One turn moves each row of this set onto another row. After a few examples, where does it send each row asked below?
Q589: [-32 -17  21 -25  35   4  18  26  10  18 -42  40  22 -15 -40  33 -15  16
  -2  55   5  62 -37 -22 -30  48  -9  21 -17]
Q783: [ -7  -9 -33   0  24  -8  13  17 -14  -5 -21  18 -29  14  14 -44   9   2
   5  11  -6  -3 -15 -47  13  -2  10 -49 -40]
Q416: [-40 -13  13 -30  38   0  19  33  -8  24 -46  34  15 -19 -31  25 -17  36
   8  66  -2  61 -39 -14 -18  46 -12   8  -3]
Q733: [  2   1 -38 -23  27  18 -15  31  44  17  17  37  22 -21  -8  12 -26  17
 -24  19  -4  55 -21 -36 -30  18 -25  -7 -58]
Q315: [  3  -2   5  -9  21 -49   0  34  35  39 -29   5  14 -12 -24 -24  11  26
  25  63   7  16   9 -26 -23  26  -5 -36 -46]
Q444: [ -3 -12 -36   3  19 -12  -3   4 -10 -15  -4  28 -32  13  20 -46  11  10
   8  19  -1   6 -27 -42  23  12  -1 -39 -48]
Q398: [  3  -1 -30  -3  24  -6   2  11  -7  -7   2  29 -36   7  11 -34  17  12
   8  19  -6  -2 -20 -54  26   7   8 -45 -49]
Q543: [ -2 -15 -35   5  29  -8   6   9  -8   2  -1  21 -36   9   7 -44  16  24
  10  25   1  -2 -27 -59  14  -4   4 -43 -35]
Q94: [-23 -25 -17   7  -1  27  16  15 -23   2 -16  67   3   0   9  15  -8  26
 -19  15   9  51 -65  -8  -7  -2  25   2 -36]
Q785: [-43 -16  20 -34  29  -5  13  13   2  26 -48  29  25  -9 -34  36 -19  22
  -4  68   3  49 -47 -17 -16  47  -7   5 -16]
Q610: [ 10 -25 -12 -31  40  30 -10  12   2  22   5   8  30 -14 -11 -22 -22 -13
 -22  30 -10  35 -16 -46 -12  22 -35   4 -66]
Q877: [  0 -12 -20 -20  14  15  -4 -17  15  15 -17  24  21  12  -7 -29  -1  16
 -52  26  22  59   1 -53 -26  21 -12   2 -69]
Q961: [-21 -14  -9   0   9  33  20   2 -30   6 -15  77 -17   2  10   9  -3  20
 -26  11   6  45 -58 -16  -6  -5   8   7 -40]
Q107: [-12 -28   0  20  -1  36  23  11 -24   6 -19  62 -11   0   4   7 -17  22
 -13  15  15  50 -64 -16   0  -4  19  -3 -37]
Q705: [-19 -27 -15  22 -11  33  33   9 -22   1 -26  64  -6 -10  -6  16  -9  29
 -14  22  10  40 -63 -21  -1  -8  10 -10 -42]
Q727: [  0   3  -5 -14  21 -53  13  41  46  40 -28   2  13 -13 -13 -22   5  18
  18  64   7  18  12 -34 -17  32   5 -18 -40]
Q531: [-11 -14  -2  19   5  33  32  11 -36  -2 -18  65 -14   3  -5   3 -12  27
 -16  18  -7  49 -55  -8 -12  -4  20  -8 -37]
Q588: [ -1   8  -1 -13  16 -48  10  27  43  32 -23   3  14 -17 -21 -34  -1  12
  26  53   8  29  20 -34  -9  32   0 -24 -42]
Q240: [ -3 -10 -53 -23  24   7 -17  17  15   4 -20  36  -8  10   6   6  -8  14
 -28  39  24  51 -25 -51 -24  36 -48  20 -56]
Q658: [  5   2  -2  -7  24 -51  12  35  36  29 -33  14  23 -30 -25 -25   6   7
  20  60   0  22   6 -30 -18  31  -5 -43 -33]
Q773: [-44 -20  21 -43  21   2  16  28   3  27 -59  21  13 -21 -32  32 -23  30
   2  59   2  46 -45 -20 -22  39 -11   1 -19]
Q873: [  6   4 -36   0  22 -10   6  15  -1   7  -8  27 -18  16  23 -49   5  10
  -5  15   1   1 -18 -43  23  -1  -2 -43 -54]
Q139: [ -1   5  -4 -15  28 -45   2  42  48  25 -29   4  27  -7 -28 -28  -4   7
  14  58   5  23   7 -41  -7  45  -9 -29 -37]
Q572: [  1   7 -32  -2  17  -9  10  22 -10   8  -3  26 -41  14  17 -40  13   1
   6  23 -11  -1 -21 -43  15   3  -3 -50 -38]
Q981: [-33 -18  25 -26  31  -5  15  28  -8  15 -58  36  21 -14 -33  27 -16  21
  -6  74  -5  58 -42 -25 -15  37  -7  10 -10]
Q307: [-38 -11  12 -42  29  -3  11  25  -5  32 -42  28  29 -18 -37  37 -18  13
   8  60   3  51 -35 -23 -13  45  -4  17 -20]
Q188: [ -2   3  -5  -8  23 -48  15  40  41  35 -40  12  21 -10 -11 -13   2  15
  15  62   3  23  21 -32 -12  33  -3 -41 -27]
Q641: [-30 -12  -8  19 -11  29  19  17 -38   6 -28  65 -14   9  -4   9  -2  27
 -17  22   3  49 -54 -10  -5 -12  12  -5 -42]

Q877 -> Q610
Q873 -> Q139
Q658 -> Q416
Now these:
Q981 -> Q531
Q727 -> Q785
Q705 -> Q543
Q444 -> Q588

